In the data rows, the value 128 means zero.
Every row has a hidden score. How much higher is the second row's score than the first row's in each pair? 10 means about the same, 20 much higher and 0 much lower. The score is a weighted sum of the row's numbers plus the product of two more (or one squared), each taken from its middle value.
tensor([129, 141, 117, 140, 116, 178, 134, 121,  97, 148, 105, 122,  89, 154, 153, 134])
tensor([134, 131, 101, 123, 129, 115, 121,  99, 149, 132, 145,  98, 107, 129, 168, 137]) ~ 10
tensor([132, 134,  98, 144, 111, 164, 130, 114, 102, 151,  92, 134, 105, 143, 130,  98])
tensor([132,  70, 200,  45, 177, 120, 121, 171, 219, 124, 171, 118,  72,  74, 128, 161]) ~ 15
tensor([148, 163, 137, 177, 128, 116, 123, 109,  92, 139, 131, 146, 165, 169, 155, 116])
tensor([122, 141, 104,  96, 147, 126, 134, 142, 137, 137, 127, 110, 120,  97, 109,  83]) ~ 10
tensor([133, 128, 146, 149, 141, 128, 141, 113, 120, 131, 112, 136, 150, 129,  99, 138])
tensor([121,  48, 116,  89, 130, 145, 113, 146, 124,  94, 129, 153,  83, 129, 140, 157]) ~ 9
tensor([114, 122, 121, 142, 136,  97, 123, 139,  93, 116, 162, 123, 200, 142,  88, 173])
tensor([114, 133, 112, 118, 132, 119, 116, 123,  95, 112, 134, 110, 130, 140, 170, 119]) ~ 10
tensor([135, 171, 117, 129, 120, 149, 133,  78, 121, 155,  53, 124,  75, 131, 141,  93])
tensor([131, 117, 120, 154, 123, 119, 134, 101,  92, 120, 118,  56, 104, 144, 176, 162]) ~ 8
tensor([105,  70, 106,  98, 139, 128, 132, 160,  87, 121, 104, 120, 130, 148, 105, 132])
tensor([147, 151,  89, 124, 128, 131, 138,  88, 173, 154, 128, 147,  80, 108, 174,  74]) ~ 14
tensor([153, 160, 136, 174,  83,  90, 118, 103,  99, 129, 142, 119, 166, 152, 136, 129])
tensor([109, 119, 161, 130, 140, 106, 131, 128, 110, 110, 101, 107, 121, 106, 127, 174]) ~ 12
tensor([ 92,  73, 101,  77, 143, 118, 119, 198, 135, 116, 141, 169, 151, 125, 168, 103])
tensor([127, 187, 133, 144,  78, 155, 125, 129, 124, 139,  99, 165, 141, 106, 121,  76]) ~ 9
tensor([143, 115, 114, 161, 102, 116, 116,  78,  98, 107, 170, 106,  92, 141, 188, 183])
tensor([ 64, 160,  94, 126, 177,  50, 129, 159, 107, 140, 142, 100, 188,  90,  82, 138]) ~ 11
tensor([140, 130, 200, 148,  82, 135, 116, 131, 109, 119, 125, 170, 157, 135, 107, 141])
tensor([114, 132, 146, 118, 198,  93, 133, 130, 142, 129, 129, 106, 143, 107, 111, 150]) ~ 15
tensor([147, 143, 116, 142, 133, 123, 146, 118, 107, 154,  78, 130, 131, 114, 114,  85])
tensor([ 93,  90,  95, 119, 158, 122, 133, 105, 100, 113, 113, 100, 149, 132, 117, 199]) ~ 14
tensor([105, 128, 154, 120, 119, 134, 128, 163, 101, 142,  91, 123, 172, 120, 111, 123])
tensor([153, 192,  77, 163, 106, 140, 137, 100, 110, 155, 103, 134,  81, 124, 148,  78]) ~ 18
tensor([ 80, 132, 108, 111, 152,  75, 131, 151, 123,  94, 165, 126, 158, 119, 123, 132])
tensor([ 88,  52, 138,  69, 161, 129, 124, 152, 139, 107, 106, 165, 134, 118, 100, 141]) ~ 7
tensor([148,  87, 177, 100, 108, 125, 117, 143, 150,  94, 159, 131,  66, 133, 136, 186])
tensor([157, 125, 195, 164,  58,  71, 101, 122, 137,  85, 221,  84, 136, 183, 200, 180]) ~ 10
tensor([123, 117, 141, 103, 137, 132, 127, 147, 183, 136, 127,  84, 122,  88, 111, 131])
tensor([161, 131, 117, 167,  92, 168, 131, 126,  86, 118,  77, 135, 114, 171, 141, 140]) ~ 10
tensor([168, 119, 180, 157,  88, 139, 128, 109,  85, 131, 138, 131, 147, 140, 150, 134])
tensor([157, 190,  98, 163, 126, 126, 136,  85, 145, 151, 114, 112, 141, 142, 146, 103]) ~ 9
tensor([145, 121, 114, 108, 113, 127, 125,  81, 139, 125, 143, 101,  52, 121, 169, 161])
tensor([ 68,  92, 154,  63, 183, 113, 140, 161, 167,  96, 165,  87, 138,  86,  87, 155]) ~ 14
tensor([133, 139, 144, 118, 159, 134, 123, 124, 160, 133, 107, 152, 148, 136, 127,  96])
tensor([124, 139,  82, 133, 104, 141, 130, 111, 137, 140, 121, 142, 144, 118, 110,  85]) ~ 10
tensor([127, 144,  92, 170, 122, 125, 128,  87, 106, 112, 118, 108, 125, 148, 173, 118])
tensor([130, 123,  98, 140, 129, 150, 130, 134, 118, 152, 128, 183, 131, 126, 152,  81]) ~ 11
tensor([ 95, 140, 111, 145, 127,  77, 131, 135,  90, 118, 135, 146, 159, 141, 136, 120])
tensor([158, 134, 136, 155,  72, 140, 129, 114, 111, 140, 113, 139, 101, 148, 169, 104]) ~ 10
tensor([168, 138, 148, 158,  80, 148, 123, 123, 132, 121, 104, 117, 123, 166, 142, 110])
tensor([146, 167, 170, 172, 103,  89, 139,  93, 116, 136, 129, 105, 102, 142, 150, 179]) ~ 8
tensor([ 99, 129, 150, 116, 185, 117, 135, 137,  86, 105,  98, 104,  96, 106, 105, 181])
tensor([159, 142, 109, 155, 115, 155, 133, 109, 128, 158, 106, 128, 118, 125, 117,  99]) ~ 8
tensor([ 93, 118, 126, 110, 121, 103, 117, 152, 137, 112, 161, 157, 163, 111, 159, 109])
tensor([ 52,  97, 110,  62, 143,  84, 124, 196, 115,  99, 151, 162, 195, 111,  98, 134]) ~ 7
tensor([109, 157,  54, 148, 142, 132, 138, 110,  88, 131,  89,  84, 152, 126, 121, 143])
tensor([132, 152, 141, 129, 111, 175, 131, 126, 116, 140, 112, 164, 188, 117, 119, 103]) ~ 18
tensor([135, 152, 146, 175, 138,  96, 122,  94, 123, 106, 121, 140, 161, 138, 131, 142])
tensor([135, 129, 163, 112, 147,  80, 124, 135, 162, 118, 118,  98, 134, 125, 110, 147]) ~ 11
tensor([118, 128, 111, 107, 158, 133, 121, 144, 178, 116, 141, 117, 147,  97, 137, 100])
tensor([119, 116, 134, 132, 132, 136, 139, 123,  70, 127, 118,  98, 156, 143,  75, 197]) ~ 6
tensor([141, 106, 142, 138, 149, 176, 125, 143, 129, 144,  84, 146, 116, 129, 114, 132])
tensor([122, 117, 102,  74, 216, 130, 153, 111, 177, 128, 185,  97, 119,  75,  75, 158]) ~ 18
tensor([155, 177, 125, 178, 102, 147, 112,  92, 110, 117, 141, 129, 139, 162, 164, 120])
tensor([126, 163, 197, 123, 102, 147, 146, 129, 138, 125, 104, 104, 169, 129,  57, 148]) ~ 8
tensor([ 91,  91,  82,  89, 164, 118, 120, 159, 146, 108, 150, 129, 110, 108, 143, 102])
tensor([109,  72, 135, 124, 128, 101, 130, 143, 103, 122, 131, 138, 108, 115, 142, 132]) ~ 6
tensor([176, 173, 147, 171,  86, 129, 135, 112, 107, 159,  97, 183, 167, 144, 129,  85])
tensor([ 83,  85, 141,  84, 162, 128, 124, 171, 139,  94, 141, 130, 124, 109,  64, 146]) ~ 13
tensor([145, 149, 114, 189, 103, 136, 133, 113,  79, 105, 129, 118,  99, 148, 180, 124])
tensor([129, 139, 155,  83, 137, 130, 136, 170, 185, 147, 154, 137, 137,  95,  93, 120]) ~ 10
tensor([115, 127,  55, 131, 156,  43, 112, 103, 113, 108, 171,  69, 129, 130, 185, 132])
tensor([145, 164, 137, 176, 155, 101, 145,  81,  84, 137, 130, 108, 120, 115, 176, 130]) ~ 14
tensor([140, 160, 101, 170, 112, 155, 144, 107, 132, 155,  96, 100, 114, 107, 129,  71])
tensor([167, 109, 220, 167,  90,  72, 123,  98, 121,  79, 183, 100,  96, 168, 160, 229]) ~ 6
tensor([138, 143,  98,  80,  95, 125, 122, 117, 177, 134, 157, 127, 124, 120, 101, 135])
tensor([ 80,  97,  84, 130, 156, 107, 128, 133, 116, 124, 147,  74, 112, 102, 185, 123]) ~ 9
tensor([148, 169,  64, 146, 150, 173, 136, 107,  96, 139, 116, 143, 124, 139, 133, 124])
tensor([ 94, 109, 152, 123, 213,  87, 141, 115, 145, 113, 152,  98, 131, 104,  99, 184]) ~ 16
tensor([130, 115, 109, 144, 127, 172, 136, 119,  88, 128,  93, 142,  99, 135, 137, 102])
tensor([136, 107, 123, 207, 112,  95, 123, 109, 113, 112, 148, 128, 103, 154, 176, 137]) ~ 13
tensor([158, 171, 144, 156, 161, 175, 143, 112, 116, 146,  62, 115,  89, 126, 112, 165])
tensor([116,  97, 104, 104, 125, 155, 117, 151, 130, 127, 126, 156, 124, 115, 150, 115]) ~ 10
tensor([119, 120, 113, 147, 117, 124, 123,  76,  46, 133, 118, 131, 134, 130, 132, 147])
tensor([114, 109, 137, 150, 113, 120, 128, 144, 147, 116, 155, 156, 163, 122, 155, 140]) ~ 16
tensor([128, 107, 148, 120, 133, 146, 110, 158, 145, 125, 121, 159, 134, 126, 112, 116])
tensor([152, 185, 154, 192, 112, 132, 147,  83, 136, 140,  96, 111, 128, 146, 127, 106]) ~ 11
tensor([ 79, 139,  86, 124, 118,  98, 130, 142, 114, 128, 170, 102, 131, 120, 193, 130])
tensor([142, 156, 131, 129, 122, 116, 136, 103, 183, 124, 153, 106, 110,  92, 112, 162]) ~ 7
tensor([103,  69, 171,  82, 197, 124, 151, 152,  85, 128,  96, 125, 146, 125,  75, 183])
tensor([132, 110, 127, 120, 125, 135, 131, 114, 154, 131, 151, 103, 120, 105, 137, 134]) ~ 4
tensor([136,  91, 141, 108, 133, 156, 127, 150, 137, 135, 113, 138,  87, 112, 124,  83])
tensor([ 99, 104, 105,  88, 149, 125, 129, 147, 171, 135, 165, 118, 109,  92, 110, 128]) ~ 13
tensor([122, 165,  90, 120, 118, 140, 123,  97, 115, 141, 102, 143, 145,  95, 142,  66])
tensor([148, 156, 132, 148,  93, 154, 130, 118, 138, 153, 115, 136, 162, 138,  90, 104]) ~ 9
tensor([133, 138,  97, 161, 130, 142, 137, 109, 103, 141,  94, 154, 122, 141, 148,  96])
tensor([128,  96,  98,  81, 136, 100, 132, 113, 158, 123, 127,  95, 109, 104, 120, 182]) ~ 11
tensor([116,  87,  92, 104, 135,  90, 126, 133, 136, 109, 169, 125, 124, 114, 160, 142])
tensor([167, 147, 158,  90, 170, 183, 140, 111, 163, 145,  79, 100, 104,  89, 100, 155]) ~ 13
tensor([123, 130, 155, 148, 148, 160, 145, 116, 119, 127, 108, 126, 119, 145, 114, 129])
tensor([133, 136,  80, 161, 104, 150, 145,  93,  87, 149, 111, 161, 122, 136, 170,  75]) ~ 8
tensor([128, 143, 151, 139, 100, 112, 124, 156, 148, 131, 133, 137, 135, 101, 124, 104])
tensor([127, 136, 137, 136, 172, 140, 122, 117, 136, 135, 129, 132, 155, 120, 142,  89]) ~ 16
tensor([126, 107,  83, 133,  99, 126, 134,  73,  81, 118, 136, 139, 127, 164, 184, 169])
tensor([135, 170, 113, 134, 146, 191, 148, 116, 116, 147,  85, 114,  84, 125, 126, 112]) ~ 11
tensor([ 96,  95, 121,  92, 153, 119, 133, 137, 121, 123, 142,  95, 161, 116, 115, 143])
tensor([101, 106, 105, 106, 124,  90, 105, 145, 141, 113, 180, 146, 137,  85, 161, 106]) ~ 9
tensor([126, 164,  85, 155, 162, 102, 134, 133, 146, 125, 162,  68, 163,  91, 112, 137])
tensor([128, 115,  72,  87, 151, 138, 118, 120, 179, 126, 138, 109, 131, 115, 142, 125]) ~ 8
tensor([ 96, 119, 148, 129, 152,  91, 120, 165, 162, 130, 158, 164, 158, 101, 116, 123])
tensor([159, 189, 129, 187, 111, 106, 137,  91, 120, 124, 119, 111, 175, 134, 108, 137]) ~ 6
tensor([160, 126, 143, 135,  67, 168, 132, 109, 149, 148, 147, 175, 100, 127, 116,  88])
tensor([157, 142, 133, 156, 108, 160, 129, 131, 127, 151,  96, 141, 126, 124, 129,  84]) ~ 10
tensor([130, 133, 165, 146, 124, 130, 141, 143, 137, 136, 154, 135, 181, 128, 113, 126])
tensor([135, 166, 118, 144, 157, 172, 151, 106, 116, 132,  68, 168, 114, 109, 121, 114]) ~ 6
tensor([128, 156,  84, 116, 133, 158, 129, 122, 116, 149, 102, 155, 112, 122, 149,  75])
tensor([106, 117, 132, 112, 195,  89, 149, 150, 174, 112, 162,  77, 126,  91, 118, 164]) ~ 13
tensor([138, 135, 127, 152,  74,  87, 133,  81, 127, 101, 183,  95, 112, 155, 153, 175])
tensor([148, 143, 190, 151,  98, 162, 121, 125, 122, 144, 104, 179, 108, 142, 111,  85]) ~ 5
tensor([132, 120, 134,  67, 139, 152, 135, 137, 185, 113, 128, 101,  67, 115, 128, 172])
tensor([125,  74, 147,  79, 145, 128, 135, 134, 134, 105, 142, 128, 134, 144, 136, 181]) ~ 9
tensor([117,  90, 149,  93, 162, 113, 122, 161, 162, 151, 146, 125,  82, 105, 121, 120])
tensor([137, 140, 134, 121,  78, 166, 120, 100, 130, 139, 113, 127,  80, 100, 174, 116]) ~ 10
tensor([113, 119, 126,  98, 183, 172, 138, 116, 120, 123,  87, 105, 127,  97,  89, 152])
tensor([ 92,  82, 114,  90, 154,  73, 125, 142, 137, 102, 141, 119, 167, 140,  97, 165]) ~ 4
tensor([116, 154, 160, 161, 109, 107, 122, 137, 113, 112, 136, 118, 151, 140, 155, 149])
tensor([125, 134, 168, 118, 141, 112, 135, 148, 118, 149, 139, 159, 165, 135,  80, 118]) ~ 8
tensor([121, 139, 123, 122, 124, 133, 134,  98,  95, 106, 153,  88,  97, 128, 159, 187])
tensor([ 74, 146, 123, 143, 161,  78, 132, 158, 126, 110, 154, 118, 237,  89, 116,  97]) ~ 15
tensor([164, 129, 183, 101,  62, 204, 115, 139, 152, 154, 119, 150, 129, 147, 118, 110])
tensor([104,  84, 133,  67, 211,  72, 110, 129, 212,  93, 202,  46,  71, 109, 135, 212]) ~ 14
tensor([143, 129,  98, 147, 108, 163, 120, 112,  99, 131, 115, 169, 107, 149, 188,  94])
tensor([126, 166, 120, 162, 130, 122, 127, 117, 108, 129, 124, 106, 145, 111, 102, 138]) ~ 10
tensor([ 94,  83, 148,  83, 144, 106, 129, 173, 116, 113, 131, 146, 207, 138,  87, 136])
tensor([141, 143, 103, 107, 167, 137, 155,  95, 136, 116, 100, 136, 101, 104, 128, 137]) ~ 10
tensor([161, 183, 119, 185,  92, 115, 120,  56, 141,  95, 159,  72, 136, 154, 185, 160])
tensor([175,  98, 174,  53,  95, 162, 121, 142, 182, 125, 100, 145,  84, 136, 134, 140]) ~ 7
tensor([ 94, 125, 159, 109, 115, 109, 119, 197, 167, 153, 150, 149, 153, 117, 120, 105])
tensor([109,  60, 178,  52, 147, 107, 113, 157, 216,  97, 172, 147, 110, 104, 132, 140]) ~ 8
tensor([103,  73, 168,  97, 162,  80, 106, 170, 173, 107, 168, 106, 139,  96,  76, 158])
tensor([181, 115, 146, 137,  59, 153, 122, 111, 153, 125, 101, 171, 143, 142, 125, 126]) ~ 9
tensor([152, 158,  73, 150, 107, 163, 127, 100, 117, 145,  87, 155, 124, 141, 155,  99])
tensor([123, 138, 151, 127, 128, 116, 121, 157, 160, 105, 146, 119, 108, 117, 106, 123]) ~ 16
tensor([164, 147, 170, 126, 153, 160, 137, 101, 142, 120,  87, 111,  80, 113, 111, 143])
tensor([122, 146, 126, 116, 151, 126, 124, 131,  86, 153,  93, 155, 139, 121, 112,  93]) ~ 10
tensor([103, 123, 110, 112, 180, 100, 134, 145, 139, 133, 134,  79, 124,  98, 120, 127])
tensor([153, 123, 148, 152, 119, 146, 133, 123, 105, 124,  96, 147,  94, 154, 133, 132]) ~ 8
tensor([156, 114, 119,  97, 135, 172, 123, 116, 218, 145, 138, 132,  77, 101, 145, 125])
tensor([125,  48, 143,  18, 123,  94, 100, 173, 255, 104, 216, 129, 101, 102, 133, 129]) ~ 11
tensor([145, 124, 157, 166,  96, 132, 111, 111, 102, 136, 123, 147, 127, 155, 141, 176])
tensor([150, 137, 152, 153,  73, 135, 127, 115, 114, 140,  92, 116, 115, 153, 141, 129]) ~ 11
tensor([ 89, 126, 132, 111, 147,   3, 104, 143, 143,  76, 250, 119, 181, 125, 161, 161])
tensor([129, 118, 108, 125, 150, 152, 133, 134, 134, 131, 156, 142, 139, 124, 116, 103]) ~ 8
tensor([129,  91,  87,  97, 130, 133, 123, 109, 167, 117, 150, 109,  94, 117, 124, 150])
tensor([122, 119,  79, 165, 106, 151, 130, 138, 111, 154, 134, 142, 172, 143, 135,  70]) ~ 8
tensor([134, 134, 132, 129, 117, 180, 142, 112,  94, 144, 110, 140,  86, 130, 131, 138])
tensor([ 91, 105, 114,  96, 126,  93, 127, 175, 149,  98, 137, 134, 123, 111, 141, 117]) ~ 15
tensor([151, 154, 133, 177,  87, 147, 117, 103, 129, 139, 119, 178, 143, 151, 135,  83])
tensor([134, 163, 122, 139, 136, 127, 123,  92, 116, 137, 143, 139, 153, 135,  87, 125]) ~ 10
tensor([130, 132, 162, 131, 141, 131, 129, 120, 141, 116, 105, 138, 165, 111, 118, 130])
tensor([137, 122,  75, 129, 116, 141, 139, 100,  85, 115, 129,  82, 103, 152, 171, 155]) ~ 8
tensor([131, 137, 167, 152, 114, 167, 143, 103,  99, 146,  76, 117, 147, 170,  79, 143])
tensor([129, 144, 146,  97,  99, 122, 121, 165, 154, 128, 108, 140, 152, 134,  95, 140]) ~ 16
tensor([106, 101, 125, 110, 176,  99, 132, 161,  96,  99, 155, 143, 177, 150, 114, 172])
tensor([ 99,  70,  99,  80, 183, 141, 124, 161, 156, 131, 138, 127,  89, 117, 152, 134]) ~ 9
tensor([126, 145, 149, 169, 154, 152, 150, 106, 110, 162,  87, 156, 145, 136,  72, 132])
tensor([117, 134, 125, 148, 117, 172, 114, 113, 139, 145,  89, 151, 137, 122, 120, 117]) ~ 10
tensor([160, 121, 139, 134,  81,  78,  90,  91, 141,  97, 182, 135, 140, 171, 211, 147])
tensor([112, 116, 156,  95, 159,  98, 131, 160, 136, 136, 133,  84, 167, 114, 110, 103]) ~ 10
tensor([ 93, 137, 105, 136, 157,  97, 125, 136, 109, 135, 157, 141, 137, 138, 113, 115])
tensor([125, 100, 134,  83, 146, 109, 134, 144, 191, 120, 136, 159, 129, 104,  89, 101]) ~ 9
tensor([166, 155, 171, 120,  41, 158, 118, 132, 122, 145, 130, 159, 129, 135, 123,  82])
tensor([141, 133, 123, 147, 157, 171, 127, 126, 109, 130,  95, 132, 122, 124, 137, 133]) ~ 14
tensor([149, 128, 179, 129, 118, 149, 137, 110, 137, 145, 153, 124, 111, 132, 105, 114])
tensor([128, 181, 102, 161, 129, 130, 127, 118, 100, 142, 145, 125, 122, 130, 141,  85]) ~ 12
tensor([146, 143, 202,  92,  99, 122, 117, 122, 118, 114, 124, 145, 158, 160, 114, 144])
tensor([105, 119, 185, 113, 140, 123, 124, 155, 122, 127, 156, 127, 144, 119,  93, 131]) ~ 15
tensor([125, 115, 166, 118, 148, 184, 132, 153, 112, 128, 107, 137, 134, 117,  95, 104])
tensor([108, 131, 124, 134, 100,  88, 129, 128, 144, 131, 158, 146, 167, 117, 127, 145]) ~ 9
tensor([128, 149, 110, 148, 160, 163, 149, 112, 107, 160, 143, 115,  99, 115, 115, 120])
tensor([106, 119, 110,  76, 121, 139, 109, 171, 136, 127, 142, 181, 146, 123, 119,  63]) ~ 6
tensor([112, 143, 112, 148, 130, 117, 126, 126,  90, 111, 135, 112, 145, 142, 127, 125])
tensor([131, 129, 132, 142, 121, 194, 136, 115, 112, 151,  73, 150, 114, 134, 127,  89]) ~ 10
tensor([160, 144, 139, 153, 137, 150, 127,  99, 154, 130, 103,  99,  98, 149, 135, 121])
tensor([135, 122, 111, 138, 137, 182, 136, 109,  71, 131,  62, 121,  95, 162, 118, 143]) ~ 7
tensor([105,  67, 162,  65, 129, 105, 120, 194, 148,  80, 193,  98, 115, 141, 149, 179])
tensor([ 55,  29, 108,  54, 201,  57, 125, 173, 141,  77, 152,  76, 122, 121, 135, 197]) ~ 8
tensor([125, 105,  91, 126, 134, 114, 126, 135, 171, 124, 170, 136, 102, 102, 134, 122])
tensor([154, 154, 156, 157, 118, 131, 114,  96, 102, 154, 143,  93,  93, 167, 138, 126]) ~ 6
tensor([125, 112, 153, 133, 125, 162, 105, 136, 170, 141, 127, 116, 100, 124, 128, 133])
tensor([163, 132, 126, 130, 139, 186, 133,  95,  97, 132,  87, 145, 142, 145, 143, 114]) ~ 12
tensor([151, 174, 176, 173,  87, 160, 127, 116, 110, 156,  67, 143, 123, 144,  96, 130])
tensor([116, 170, 135,  98, 129, 121, 142, 135, 137, 104, 149, 117, 174, 113,  68, 162]) ~ 11
tensor([108, 161, 132, 110, 192, 132, 134, 115, 133, 132, 124,  78, 110,  91,  83, 146])
tensor([142, 119, 140, 115, 114, 207, 143, 115, 119, 152, 115, 167, 119, 162, 120, 134]) ~ 13
tensor([141, 136,  74, 135, 112, 161, 154, 117, 100, 149,  71, 167,  96, 138, 136, 106])
tensor([143, 170, 192, 194, 118,  53, 124, 114,  92,  96, 143,  62, 128, 157, 159, 173]) ~ 10
tensor([111,  85, 135,  46, 104, 108, 103, 190, 216, 115, 207, 155, 103,  91, 123,  95])
tensor([159, 148, 130, 105, 122, 163, 114, 131, 169, 139, 105, 136,  83, 128, 143,  90]) ~ 7
tensor([122,  91, 109, 115, 164, 129, 122, 136, 101, 141, 112, 123, 119, 143, 151, 128])
tensor([133, 161, 148, 169, 141, 154, 151, 109, 137, 130,  87,  79,  86, 104, 102, 116]) ~ 14
tensor([113, 103,  98, 161, 139, 113, 129, 129,  98, 120, 115, 174, 156, 105, 126, 102])
tensor([127, 138,  77, 146, 130,  96, 118, 138, 122, 126, 151, 110, 167, 145, 147, 112]) ~ 13
tensor([158, 130, 123, 173, 120, 168, 132,  96, 112, 151,  74, 179,  67, 135, 116,  81])
tensor([131, 167,  67, 141, 122, 140, 129, 113, 123, 138, 120, 146,  76, 124, 157,  67]) ~ 18
tensor([134, 145, 127, 142, 134, 127, 142, 109, 114, 125, 107, 123, 172, 136, 124, 138])
tensor([129, 133, 138, 127, 157, 171, 140, 134, 114, 149, 103, 113, 120, 119,  99, 113]) ~ 10
tensor([136,  99, 106, 144,  92, 113, 126, 121,  90, 117, 116, 125, 125, 156, 169, 142])
tensor([162, 238, 126, 167, 110, 151, 120,  94, 140, 150,  88, 155, 186, 125,  71,  64]) ~ 11
tensor([116, 114, 140, 109, 151, 125, 120, 127, 159, 131, 142, 114, 104, 106, 115, 126])
tensor([ 91,  91,  82,  54, 178, 118, 131, 129, 137, 110, 152,  87, 130,  94, 116, 161]) ~ 12
tensor([121, 130, 112,  96, 172,  85, 128, 114, 184, 131, 189, 106, 137,  94,  80, 165])
tensor([125, 159, 133, 131, 109, 110, 121, 162, 157, 118, 143, 119, 204, 115, 118, 107]) ~ 10
tensor([127, 123, 127, 104, 140, 144, 133, 137, 128, 136, 134, 121, 113, 107, 140, 119])
tensor([ 99, 109,  97, 133, 153,  64, 125,  99, 102,  69, 216,  77, 142, 145, 188, 237]) ~ 17
tensor([117, 172, 141, 169,  51,  77,  98, 133, 136, 111, 191, 171, 226, 161, 143,  95])
tensor([118,  67, 204,  69, 171, 132, 136, 166, 214, 120, 132,  68,  71,  85, 102, 157]) ~ 10
tensor([133, 124,  90, 163,  79, 168, 126, 130, 111, 150, 111, 171, 162, 152, 150,  66])
tensor([141, 173, 110, 125, 102, 157, 148,  99, 111, 151, 106, 162, 101, 129, 126, 103]) ~ 11
tensor([109,  92,  72, 110, 167,  89, 131, 118, 137, 130, 167, 122, 111, 131, 133, 140])
tensor([129, 178, 132, 160, 137,  88, 138,  90, 126, 124, 137,  84, 164, 115, 119, 116]) ~ 9
tensor([158,  88, 161,  69, 100, 178, 116, 156, 183, 131, 117, 161,  90, 125, 143, 110])
tensor([163, 150, 103, 134, 139, 178, 122, 112, 167, 139, 138, 101, 106, 133, 134, 128]) ~ 12
tensor([133, 148,  82, 123, 132, 148, 124, 116, 137, 153, 121, 137, 132, 122, 123, 101])
tensor([135, 146, 113, 195,  75, 129, 115, 123,  92, 116, 144, 154, 139, 156, 160, 126]) ~ 11
tensor([138, 134, 117, 135, 103, 116, 117, 121, 114,  99, 142, 120, 149, 167, 164, 135])
tensor([ 79, 108, 102, 101, 159, 137, 119, 174, 130, 128, 116, 147, 140, 136, 123, 105]) ~ 12
tensor([118, 130, 125, 135, 116,  80, 114, 180, 147, 122, 166, 160, 172, 137, 104,  95])
tensor([126, 140, 133, 153,  94, 134, 126, 144,  99, 128,  94, 167, 150, 150, 101,  89]) ~ 7
tensor([132,  84, 128, 104,  94, 114, 122, 116,  98, 101, 170, 102, 106, 152, 193, 171])
tensor([ 85, 190,  40, 122, 154,  48, 150, 142, 143, 126, 180, 105, 222, 108,  65, 155]) ~ 15
tensor([135, 129, 127, 112, 141, 134, 128, 118, 142, 122, 159, 139, 106, 152, 114, 115])
tensor([ 97,  97, 101,  94, 100, 138, 123, 153,  80, 146, 107, 161, 154, 133, 120,  95]) ~ 7
tensor([121, 133, 169, 135, 122, 118, 115, 151, 109, 124, 127, 142, 149, 115, 115, 119])
tensor([151, 113, 128, 149,  89, 181, 122, 116,  76, 138, 108, 178, 116, 178, 127, 112]) ~ 7
tensor([122, 153, 110, 138, 148, 151, 146, 114, 107, 144,  87,  88, 162, 116, 111, 128])
tensor([146, 163, 146, 176,  80, 148, 129, 103, 126, 154, 123, 131, 139, 153, 105, 135]) ~ 9
tensor([134, 121, 174, 124, 120, 122, 138, 137, 123, 134,  99, 142, 139, 136,  79, 154])
tensor([159, 168, 136, 161, 136, 104, 135,  83,  96, 127,  88, 101, 156, 150, 102, 191]) ~ 10
tensor([138, 143, 122, 109, 152, 112, 127, 124, 150, 139, 165,  97, 166, 120, 129, 134])
tensor([149, 185, 155, 198, 130, 141, 141,  97, 103, 133,  83, 110, 120, 133, 142, 138]) ~ 7
tensor([ 92,  72, 132, 111, 125,  51, 117, 187, 138,  84, 179, 118, 181, 134, 120, 183])
tensor([171, 169, 138, 178, 121, 123, 144,  93, 108, 128, 121, 122, 141, 125, 135, 119]) ~ 8
tensor([156, 102, 124, 119, 121, 154, 130,  94, 134, 126, 124, 115,  59, 159, 156, 135])
tensor([164, 139, 112, 131, 104, 168, 132, 128, 150, 150,  94, 145,  84, 118, 140,  93]) ~ 13
tensor([133, 165, 114, 169, 191, 116, 134,  89,  82, 119, 126,  81, 149, 113, 110, 163])
tensor([117,  94,  82, 131, 145, 105, 131, 149, 167, 118, 136, 138, 116, 114, 130, 137]) ~ 11
